In the rows, 128 means zero.
Each path below is one point turned by a fixed rotation once a step. After each direction that follows a path, write how fast that rotation turns it, in degrees a step (0 if it stays still).
Each turn is a multiple of 5 degrees from 10 to 175, or 0.
Each row of a path follows its step; steps can be skipped.
Path 1:
step 0: [128 123 131 124 116 128 127 139 126 135 130 119 130 130 136 132 121 137
 125 136 124 118 125 142 122 125 130 140 127 138 126 127 133 133 132 127
 122 134 127 126 124 129 130 126 140 124 124 116 130 128 119 115 140 128
 130 134 136 126 122 139 131]
step 1: [135 131 130 120 111 133 132 130 129 123 125 122 136 132 127 137 118 122
 129 126 126 118 129 132 131 123 141 125 130 121 117 133 136 128 134 124
 132 133 129 133 115 134 139 127 137 123 114 135 119 126 131 122 133 128
 129 121 119 124 126 130 133]
step 2: [131 121 127 125 119 124 110 127 132 130 125 118 134 130 138 126 123 129
 134 124 123 117 129 141 124 131 133 124 121 134 132 126 134 128 130 128
 133 129 133 131 130 125 128 145 143 127 118 137 128 127 132 134 125 121
 126 130 130 129 115 120 135]
step 3: [118 117 130 118 126 126 130 125 127 132 131 126 139 123 121 137 129 127
 124 134 119 113 130 137 123 122 128 121 128 133 130 133 131 139 133 130
 132 135 127 116 130 137 139 130 130 127 117 126 133 118 133 137 138 124
 128 131 121 136 120 132 125]
step 4: [128 110 134 130 114 121 128 129 122 123 129 123 133 120 123 125 120 131
 131 129 131 128 126 126 131 125 137 130 126 130 114 131 128 128 132 123
 122 131 142 129 122 126 137 138 138 130 123 133 142 122 124 133 139 124
 132 135 131 120 125 136 123]
step 5: [121 122 122 117 119 129 140 122 132 135 134 127 139 129 137 132 113 135
 129 121 130 117 130 134 133 117 129 124 126 132 129 130 132 126 130 135
 126 122 131 125 125 123 123 135 137 120 121 136 132 121 136 125 134 143
 130 131 133 119 128 129 129]
step 6: [122 119 147 122 114 139 122 132 135 126 129 133 139 128 128 125 122 127
 137 135 118 124 118 135 130 125 133 119 130 132 128 120 141 125 131 131
 129 132 133 130 118 126 129 134 128 131 120 124 125 124 129 135 125 140
 129 137 126 132 129 127 132]
step 7: [121 117 128 127 127 135 131 131 132 125 118 131 130 129 137 130 122 132
 129 140 118 111 137 132 120 121 129 127 132 125 121 133 127 141 138 118
 127 135 138 126 125 129 125 134 137 128 123 133 138 138 131 134 121 130
 131 132 132 126 126 136 137]
step 8: [121 117 135 123 116 124 133 130 126 133 128 122 132 130 128 130 118 125
 127 129 128 117 132 134 132 131 136 134 126 119 135 122 134 126 133 123
 134 132 130 121 122 133 136 141 127 119 129 127 139 124 119 115 130 132
 121 128 131 136 123 144 136]
step 9: [132 128 133 120 116 129 130 115 127 127 128 125 135 132 139 131 121 126
 131 131 135 118 127 134 142 120 139 119 135 122 124 133 134 120 134 124
 124 129 127 131 120 137 129 133 127 128 131 140 136 129 132 142 128 122
 124 135 121 126 118 130 133]
step 10: [119 122 133 123 125 127 125 124 143 134 135 121 127 133 128 120 123 136
 141 130 128 120 132 134 137 128 126 128 119 132 132 129 131 140 135 130
 126 132 134 126 127 141 131 142 141 126 135 128 129 131 130 137 130 133
 126 138 131 132 120 120 127]
Speeds:
[129 127 128 131 131 127 129 130 129 128 125 129 126 132 129 127 132 129
 127 127 129 127 127 129 129 126 130 131 126 129 129 129 128 128 127 126
 126 127 131 129 129 128 128 131 129 131 127 130 129 129 130 129 130 129
 131 128 128 125 126 126 132] : 140
Path 2:
step 0: [121 126 123 115 128 123 122 142 131 131 119 128 133 131 125 121 124 121
 130 128 133 128 130 120 125 117 134 137 120 124 131 139 127 127 137 123
 131 130 134 123 136 124 118 125 124 134 127 137 137 132 131 134 127 127
 138 122 127 138 122 131 134]
step 1: [136 133 116 133 129 115 126 124 129 136 124 126 129 130 126 133 128 111
 124 120 126 129 130 127 124 132 134 118 128 131 127 143 128 123 120 134
 128 129 131 124 118 127 131 116 124 131 125 120 131 127 127 131 134 121
 125 124 140 130 136 123 135]
step 2: [126 127 132 141 135 130 124 115 126 134 125 127 129 131 130 135 135 119
 128 132 132 136 125 139 136 124 127 129 136 135 133 123 125 118 127 130
 136 126 132 118 134 129 123 133 137 128 132 127 128 138 135 116 124 120
 130 132 132 124 135 139 133]
step 3: [124 125 127 125 122 136 129 131 125 138 131 124 130 133 126 124 119 132
 130 133 124 121 131 119 131 125 127 126 126 129 146 125 123 134 130 130
 140 138 141 123 141 122 119 128 137 119 124 131 122 132 125 128 126 121
 129 122 132 122 125 120 121]
step 4: [129 137 128 129 129 121 128 123 126 137 125 132 122 137 122 136 121 134
 131 127 118 130 133 121 125 128 131 123 129 127 134 136 133 139 122 130
 132 122 135 131 122 129 134 128 119 133 127 117 124 115 132 119 122 130
 119 127 114 122 133 119 121]
step 5: [119 126 135 131 134 128 125 129 142 138 120 124 124 138 121 122 133 122
 127 138 139 131 118 135 130 126 130 129 126 129 122 120 127 130 138 125
 127 118 125 125 130 126 129 137 114 130 130 128 124 131 133 123 130 129
 131 130 114 131 127 124 132]
step 6: [128 122 122 131 128 129 127 137 134 129 134 133 124 135 118 120 126 122
 128 137 118 134 130 125 129 129 138 127 114 132 123 126 128 124 136 131
 123 140 132 127 122 120 128 119 130 117 122 130 125 127 121 139 135 116
 133 121 128 136 126 131 123]
step 7: [128 126 128 130 134 118 128 131 117 129 127 141 132 135 129 130 127 124
 122 131 114 129 134 124 132 131 129 122 133 135 121 130 135 120 123 135
 123 124 138 135 125 128 131 130 129 131 134 125 136 134 135 134 117 130
 122 131 127 129 146 138 131]
step 8: [122 130 130 129 128 122 134 127 119 138 124 121 145 133 138 120 135 127
 123 126 135 116 129 126 119 129 125 133 129 141 133 122 125 122 132 129
 131 122 122 117 136 124 123 127 129 128 128 134 126 139 133 129 129 127
 135 132 117 128 134 127 127]
step 9: [130 131 118 132 132 123 129 125 124 132 127 123 133 138 129 129 126 136
 132 118 121 132 125 136 125 132 130 128 119 129 143 137 130 128 127 129
 140 138 131 119 132 121 136 126 131 123 127 129 125 112 129 136 130 128
 131 130 130 139 119 128 119]
step 10: [126 134 124 126 129 122 120 123 131 140 114 128 126 133 125 139 133 128
 127 126 123 138 122 132 132 124 122 133 138 119 126 127 132 135 122 120
 129 129 132 129 131 128 127 142 122 124 134 122 120 129 129 141 123 132
 119 127 134 123 138 131 130]
Speeds:
[130 128 128 128 129 128 130 127 130 130 127 129 128 126 130 126 129 131
 127 130 127 125 126 129 131 126 129 131 131 127 130 130 129 131 126 126
 128 131 127 125 130 127 131 129 127 125 126 126 128 126 127 126 126 129
 128 128 127 128 129 127 128] : 60
